Turns in one plane each, and the order they were made in; the first pair answered
J50 (before -> after):
[ -3 -22   6  -7  -5 -17   1   2   4  -9  -7   0   6 -18  17   3]  ->  [  2 -10  -2 -18  -7 -14 -12  -5  10 -13 -11  -7  -1 -16  11   2]
[-23  -2   8   4  -6  26   8  20 -22  -4   5  19   8  12  -6  -1]  ->  [-23 -20  18   3  -6   9  14  13 -17  -2   4  22  18  -1  -4  10]
[  2 -14   8 -18  -4   5   5   1  13  16   4  14   5 -14   8   3]  ->  [  5  -8   2 -24  -6   6  -4  -4  17  13   2  10   1 -13   5   2]
J511 (before -> after):
[  6   5  -1  -9  -2  -6 -22   0   6   8   6   8  -5  16  -5 -11]  ->  [  8  -7   9 -10   1 -21 -18  -9   5   6   3   6  -1   5  -5  -2]
[  3  -8   7   4  16  -3   9  18 -23   4   8  14  -1   2 -12  -6]  ->  [  1 -17  12  10   5 -11  22  -9   1  -3   2   1  17 -14   5   4]
[  3  -9  -5 -29 -14 -15 -18   2  30  12   5  16   9  -2  -7   7]  ->  [  1  -1 -10 -28 -16  -7 -21   5  31  13   7  17   9   4  -7   2]
J779 (before -> after):
[ 12  12  -9 -21  19   2 -25   7 -24  -5 -10  -6 -28  11 -23   0]  ->  [ -5  23 -16  17   4  39   7  13 -12  -2   1  -9  -8  22  10 -18]
[  0   0   5   6  -4  -9   6  22  -1  -3  23  26  -5   3  -5 -12]  ->  [ -3   1   1  12 -17  -7  14  -4  24 -10  18  11   9  -8  11  -8]
[ 11  -8 -11  -2 -12 -23  -8  -3  32   0   6   3  20   0   2  18]  ->  [ 12  -8  -8  -7   1 -22 -15  24   6   8  13  20   6  11 -12  13]
Then:
Each pair is two turns apart.
[  0   2   4  -9  20  11 -10  20 -22 -15  -5   4   0  -7   3  -5]  ->  [ -2 -10  12  -4  21   1  -1  15 -20 -15  -5   5   8 -16   8   2] -> J511 then J779
[  4  -3   8  -7  10  20   3  36 -14  -3   5  14  -3   3  -7   2]  ->  [  2   6   2   0   6  31   5  33 -10  -6   5   8  -3   6  -2  -4] -> J779 then J511
[  0 -12  13  -4  -9 -16  -5  -6  10  -2   4   0   5 -12   6  12]  ->  [  0   4   3  -7  -4   1 -16  20  -7   3  10  11 -10   7  -5  -2] -> J511 then J511
[ -8  24  -9  -2 -10  14 -17  -7  18 -12  -3 -26 -16  12   1  -2]  ->  [ -8  12   7   1  13   4 -13  22 -21  -3   3 -10 -29  15 -14  -2] -> J511 then J50
[-11   1  24  29   7   3  13  13 -19 -11   0  -2 -11   1  -7  10]  ->  [ -8   2  20  21  -5  -5   9 -17   6 -20 -10 -19  -3 -11  -1  19] -> J779 then J50
[ -5  -4  -9   2  -2   7  -7  21  -6  11  18  29  12   9 -15 -17]  ->  [ -2 -22   1  -6  -4 -15  -6   7   5  10  14  30  21  -7 -14  -3] -> J50 then J50
[ -2   2   6   5   6  -4   8 -12 -10  -7  -8 -12   0 -11   3   5]  ->  [  0   5   5   1  12  -2   1   1 -21  -4  -6  -5  -9  -3  -6   2] -> J50 then J779
[  4  10  10  -6   3 -17   1 -20   5  -3  -7 -19  -8 -14  -5  17]  ->  [  3  26   1  -1  10   5  -4   8 -17   3   2  -8 -21   7 -12   0] -> J50 then J779
[  8 -14  15  -5  11 -21   0 -17  -8   3  -4   5  -9  -9  -1  13]  ->  [  7   9  -6  -7  -5   1  -9 -31  15  -4  -7  -8  -7  -1   7   4] -> J50 then J511
[  5  23 -12  19  -9  27  12  -5 -10  -9  -5 -21  -1   5   9 -14]  ->  [  0  -8   9  27  -7   4  33  -6  -9  -2  -1 -11  16 -11  17  -1] -> J50 then J50
[-1  6 -6 -3  0 10  0 10 -7  6  8  6 -6  5 -6 -6]  ->  [  1   6  -4  -5   3   8  -1   9 -11   4   5   4  -9   4  -8  -6] -> J779 then J511
[-19  13  25   0   1  -4  16 -18 -16   4 -18  -3  -2  -4  -4   6]  ->  [-14  19  18 -13  -2  -6   3 -22 -11   1 -20  -5  -6  -2 -12   7] -> J511 then J779
[ -3   9 -12   3  -7   8  -1 -10   7  -6  -3  -9   9  -1   9  -6]  ->  [  4   3  -7 -11   0  -8 -12 -12   1  -8  -8  -8   2  -6  -3   3] -> J50 then J779
[  5  21  -5  42   7  25  22  10 -24  16 -10  -2  27  -2  16 -15]  ->  [ 13 -11  10  21   3 -19  18 -21   0  12 -20  -3  42 -31  14  14] -> J50 then J50
[  1   5   6   1  14 -16  -8 -24 -12  -5  -5 -18 -41 -34  -8 -10]  ->  [ -3  28 -13   5   4  13 -13 -14  -5  -4   1 -15 -44 -16  -3 -26] -> J511 then J511
[ -8   0  11  34  13  12  30  30 -40   8   5   1  -1   0  10  -4]  ->  [  6 -27  20  -3   5 -39  11 -14  -6  -2 -12  -8  11 -33   2  29] -> J50 then J50
[  7 -24  -2   0   1 -12  11  -2  -6  -8  16  -4   5  10   2   1]  ->  [ 13 -14 -11 -12  -3 -10  -3 -10   0 -13  12 -12  -1  12  -5   0] -> J50 then J50
[  3  -3   4   4  -6  -8  16 -10  16   6  -1 -15   7  -5   9   4]  ->  [ 0 -1  5  7  3  0 16 19 -7 15  8  2 -2  9  0 -4] -> J779 then J779
[ -3  25 -27   6 -16  27 -10  -6  19  -3  -2 -11   5  10   6 -14]  ->  [-14  -2  -4  32 -10  17  23  11   6   8   8   5  21   3  20 -10] -> J50 then J50
[  5 -10   8   9  -3 -12  12 -24   5  -7 -10 -19   6 -15   9  14]  ->  [-5 10 -7 24 -9 22 17  4 -1  2  4 -6  5 10 16 -9] -> J511 then J50
[  3  21  -9   3  10  13   1   4 -18  -5  -6  -8 -22   7  -7  -5]  ->  [ -1   6   5  16  15   4  17   7 -25  -1  -3  -5 -15  -1  -1  -2] -> J511 then J779
[ -1  24 -13   6  -4  27  -9  18  -1   1   9  10  -9  21  -3 -14]  ->  [ 11  -8  15 -12  18 -22 -12   6 -19  -1  -2   9 -15  -6 -21  13] -> J511 then J50
[  6 -11  13   8   0 -10  15  10 -34   1   9   8   3 -11   4   1]  ->  [  1  10  -7  16 -16  19  14  11 -17   0  14   5   7   3  15 -14] -> J511 then J511
[  7   6 -14 -17  -8   1  -8  -5   9   0  -9  -8  -5   4  -3  -7]  ->  [  1   3  -9  -4  -2   8   3  18  -9   8   1   5  -6  12  -2 -14] -> J779 then J50
[-22  25 -10   7   6  11   0  20  25 -13  13  -4   9  18   2  -6]  ->  [-10  25  -9 -18  14  -5 -22  16  18 -17   6  -6  -5  14 -17   2] -> J779 then J511
[  4   7  -7 -16  -9  -4 -10 -30  21  -3  -7  -6   5  -1  -3   4]  ->  [  2   5   0 -11   9   2 -10  13 -18  11   6  19 -11  16 -18  -6] -> J779 then J50
[ -7 -27  21  -5   9 -20  13  -2  22 -10  19   1  18   4  16  11]  ->  [-10 -13   7  -3  -3  -2  10  -2  37 -10  22   0  22  14  23   2] -> J779 then J511
[ -1  16   5   3   9  -3   4   2 -24   1   2   2  -7   5  -6  -1]  ->  [ -4   6  10  10   0 -10  16 -15  -6  -2   0  -4   9  -7   8   6] -> J50 then J511
[ -3 -21  14  26   4  -6  13 -12 -10   4  -2   0  18  11  11   5]  ->  [ -5 -17   9  25  -4  -1  11 -13   1   5   1   3  23  13  14   3] -> J511 then J50
[  2   6   0   1   3   5  -5  10 -11  -4  -1  -5  -6   9  -6  -8]  ->  [  5  -3   6  -3   4 -10  -5  -3  -7  -8  -6 -11  -3  -2  -6   1] -> J511 then J50
[ -3  19  10  23  20  20   3   5 -36  -8   4 -18 -12   9  -7  -9]  ->  [  8  12  13  -1  21  -5 -13 -22 -23 -18  -9 -31 -14  -7 -17   7] -> J779 then J779
[ 26   4  15   6   6  -7  -5  10   8 -11  -6  -8  11 -17  20   6]  ->  [ 29  17   6   2   5   2 -14  10   8 -14  -8 -13   4 -11  17   0] -> J50 then J50
[ -3 -13  26  25  -1   4  30  -8   9  12   8  -4   9 -13  23   3]  ->  [ 17  -2  15 -20   5 -16 -15 -29  12   0  -8 -16 -14 -17  -8  15] -> J779 then J50
[ 12   0 -10 -21   0 -11  -9 -14   8   3 -15   1 -11  -4  -7  10]  ->  [ 12   1  -8 -18   7 -12  -8 -11  -2   2 -16  -1 -17  -4  -9  10] -> J50 then J511
[ -8  -2   1  27 -16  13  26 -18  18  -9  -1 -14  18  -9  28   0]  ->  [  1  14 -13   7 -18  15   2 -31  26 -17 -10 -26   6  -6  16  -1] -> J511 then J779
[  7  -8   6  -6   3 -11 -22 -10 -17   2  -8  -8   4  -8 -10  13]  ->  [ -2   9  -3  13   0  20 -13  10 -25   7   2  -4   2  10  -2  -6] -> J50 then J779
[  6   0 -23 -17   4   5 -20   5   5   1  -6 -12  12   1   0  -2]  ->  [  6  -9 -16 -17   6  -6 -17  -1   5   0  -9 -15  15  -7   0   4] -> J511 then J511
[ -7 -16   7   2  16 -10   7  12 -21   5   0  14  -6  -3  -5   6]  ->  [-10 -17   5   9   1  -9  17 -12   7   0  -4   1  11 -13  13  10] -> J779 then J50
[ -2   0   4  -8   1   6 -14  -1   9   2  -1  24   4  -3  -2  -5]  ->  [-6 -2  6 -1  1  9 -7  3  6  3  2 26  7 -4  2 -7] -> J511 then J779
[  2   9  -3   2   3   6  -9  -2  -2  -6  -3  -5 -10   7   4  -8]  ->  [ -1   6   0  10   4   8  -1   2  -4  -5  -1  -4  -7   7   8 -10] -> J779 then J50
[-11 -21  24  21   7 -12  29   1  -6   4  -2   1  12 -15  10  10]  ->  [ -3 -19  21  -2  18 -20   6  19 -23   8  -1  16  -5  -6 -14  11] -> J50 then J779
[-3 -3  3 10 -5  4  9  3 11  3 11  4 12 -2 13 -2]  ->  [ 0  0  1  3 -8  1  3 -9 19 -2  6 -4 11 -6 12  1] -> J511 then J779
[  3  16 -15 -15 -13   7 -19  -8  15  -6 -12 -13  -4   3  -1  -8]  ->  [  7  -3   2 -20  -2 -19 -16 -13   4  -6 -16 -12  -5 -11  -8   7] -> J511 then J511
[  7  17   4  -1  12  -3 -15  -7 -21  -9  -3 -20 -20   5  -4 -17]  ->  [  3  -3  19  12  13 -16   4 -15 -20  -8  -4 -23  -7  -9   7  -8] -> J50 then J511
[ -6 -25  30   8  19 -20  15  28 -38   8   2  10  -6  -5 -12   6]  ->  [ -6 -15  10   1 -17 -15  12 -33  31 -11 -14 -24  19 -23  14  16] -> J511 then J50
[  6  -3  22 -15   3 -13   0   5   1   5  15  -4 -21  16  -1   8]  ->  [  3   0  19  -6  -9  -7   9 -12  21   0  13 -16  -9  11  14   8] -> J779 then J779
[  3   7   0 -16  -3 -15 -18  20   7  -4   7   3  -3   0   5  -2]  ->  [ -2   4   5  -6  -2 -11  -8  28   0   0  12   8   0   2   9  -5] -> J511 then J779
[ -2   9   4  21   9   8   9 -14  -6   3  -6 -17   9  -4   5  -6]  ->  [  0   3   7  17   7  -1   8 -20   0   2  -8 -18  12 -10   5   0] -> J50 then J50
[  7  25  -8 -22 -13  -5 -23 -20   1  10 -12 -16   1   1 -13   6]  ->  [ -1  29  -8  -6  -6  13 -12  15 -22  22   1   1  -4  18 -13  -8] -> J511 then J779
[  3   7   1   2   4  16  -1   6 -17  -1   6   2 -11   6  -6 -12]  ->  [  0  -1   5   7  -7   9  10 -18   6  -6   0 -10   5  -8   9  -4] -> J511 then J511
[ -2   0  -1   3 -12   5   6   2   8   7   5  10   0   2   9  -4]  ->  [  3   5  -5  -9 -12   1  -7  -7  10   2   0   4  -7   0   1  -1] -> J779 then J50
[ -1   1   9 -13  18 -18  -2  14 -32   5   2  25 -10  -5 -20   8]  ->  [-16  -7  11  18  -4  -6  32  -5   1   4   6  16  23 -16  17   7] -> J779 then J50
[-13  32 -17  -9   0  18 -17  -6  11  -2   3 -19 -14  23  -4 -12]  ->  [-28   1  10  24   8  10  25  18  -7  13  17   1   5  16  13 -10] -> J50 then J50
[  2 -29  -1 -29 -25 -24 -14   0  37  13  11  37  30  -4  -5  21]  ->  [  9  -4 -19 -46 -23  -9 -39   5  30   9   8  32   9  11 -20  11] -> J50 then J511
[ 12   9  -3 -16  15 -11 -20   2 -28  -9  -4  -5 -19   0 -22  -1]  ->  [  5   0   5  -3  20 -11  -6  19 -39  -1   3   8 -13   3 -17  -4] -> J511 then J779
[  3 -21  -1 -15 -11 -22   8  21  11   5   5  20  22 -11  -7  14]  ->  [ -4 -13  -6  -3 -18  -5  17  26  16   7  11  22  27  -4   4   5] -> J779 then J511
[  2   2 -15   2 -28   8   7 -23  47  -3  13 -10  21   4  17  -3]  ->  [  3  20 -25   2 -26  26  -1 -10  36  -2  16 -10   9  19  12 -16] -> J511 then J779
[ -6  10 -19   7 -10  10 -10 -15  19  -6  -2 -16  -1   7  17 -15]  ->  [  4  -1 -12 -17   1 -16 -28 -17   8  -6  -8 -12 -12  -1  -4  -3] -> J779 then J511
[  6 -12   8   2   8 -11  -6  15  -8  -6   5   6   1   0  -7   0]  ->  [  4  -9   2   4  -6  -8  -4  -4  17 -11   1  -5  13  -5   5   1] -> J50 then J511
[ -8  -8  -8  -3 -26   3 -11 -11  26  14   5  10  13   4  -7  13]  ->  [-11   1 -13   2 -26  15 -10  -1  20  16   9  14  10  13  -7   4] -> J511 then J779
[  8  -3   5   8  -2 -18  14 -33   3  -3  -9 -23   7 -16   9  12]  ->  [ -3   3   4  29   5   8  29  10 -24  11   9   0   2   7  11  -9] -> J779 then J779
[ 14  -5  17   2  26 -19   2  15 -34   1  -2   5  -8  -6   1  10]  ->  [  2   3  12  26  15   5  21  21 -25   5   6   6   5   2  22  -3] -> J50 then J779
[ -1   4   8   0   9 -20 -13  -3  -7   9   8  -2   7  -1  -1  15]  ->  [ -7   3   9  13   6 -12  -1   0  -6  12  12  -1  14   0   9  10] -> J779 then J511
[-24  -1  -5  15  -9  -7  -7  22  -2  32  -6  28  -2  29  -9  -7]  ->  [-20 -19   4   4 -12 -32  -8   5  11  30 -12  27   7  13 -11   9] -> J50 then J50
[ 23   7   9 -12   1  -3 -24  -9  -7  -7  16   9  -7  -1   5  -8]  ->  [ 18  10   6   0  -9   7 -12 -18   7  -9  16   2   3  -3  21 -11] -> J779 then J779
[-14 -23  26  -8 -11 -22   0  10  -1   9   0  47  14 -10   9  -3]  ->  [ -8 -17  17 -23 -20 -26 -14  -9  19   2  -6  38  15 -13   7   1] -> J511 then J779
[ -2 -13  14  12  -3  -4  21  -8  -4  -5  -5 -10   9 -18   8  -5]  ->  [  8   1   1 -11  -8  -5  -4 -22   8 -12 -13 -17   1 -16  -2  -3] -> J511 then J779
[-27  -2  -1   1   2  -8  11  19  -3   2   1  14  -3   1  -7  -9]  ->  [-22  -9   2  -8  -2 -23   7  -1  11  -3  -7   5   3 -12  -7   1] -> J511 then J50
[-10   5  -6   5   9   6   2  22 -23   6  -3   4 -10   4   0   0]  ->  [ -8 -16   7  -1   8 -18   6  10 -13   6  -7   5   1 -12   2  16] -> J50 then J50
[  2   7   5  12  16  14   6  23 -59   0  -8  -6 -24  -8 -12   4]  ->  [  4 -16  21  12  16 -11  17   3 -49  -3 -15 -11 -11 -29  -7  22] -> J511 then J779
[ -4 -28   5  14   7 -27  10  12   5   6  14  19  21   0  18  -1]  ->  [ -2   1 -24   1 -13  -2 -11   1  34   0  12  10  19  15  20 -11] -> J50 then J511
[ -8   4   1   7   4  -2  -8   0  -7   0   4   0 -11  -4  14 -20]  ->  [ -8  -7   7   7   4 -13  -4  -4  -4   1   3   1  -5 -11  15 -14] -> J50 then J50
[  2  -4   7   4  -6  -6  11 -17  24  -4  -3  -1  10  -8  13   6]  ->  [  7  14  -9  -9  -8   5  -8 -15  26  -7  -5  -2  -1   4   4  -1] -> J511 then J779
[  4  -2  -9  -3   4 -24   3  11   5  20   5  13  -3  -2 -15  -1]  ->  [  3  -5  -8  -2   3 -24   6  10   8  20   6  13   1  -3 -12   0] -> J511 then J779
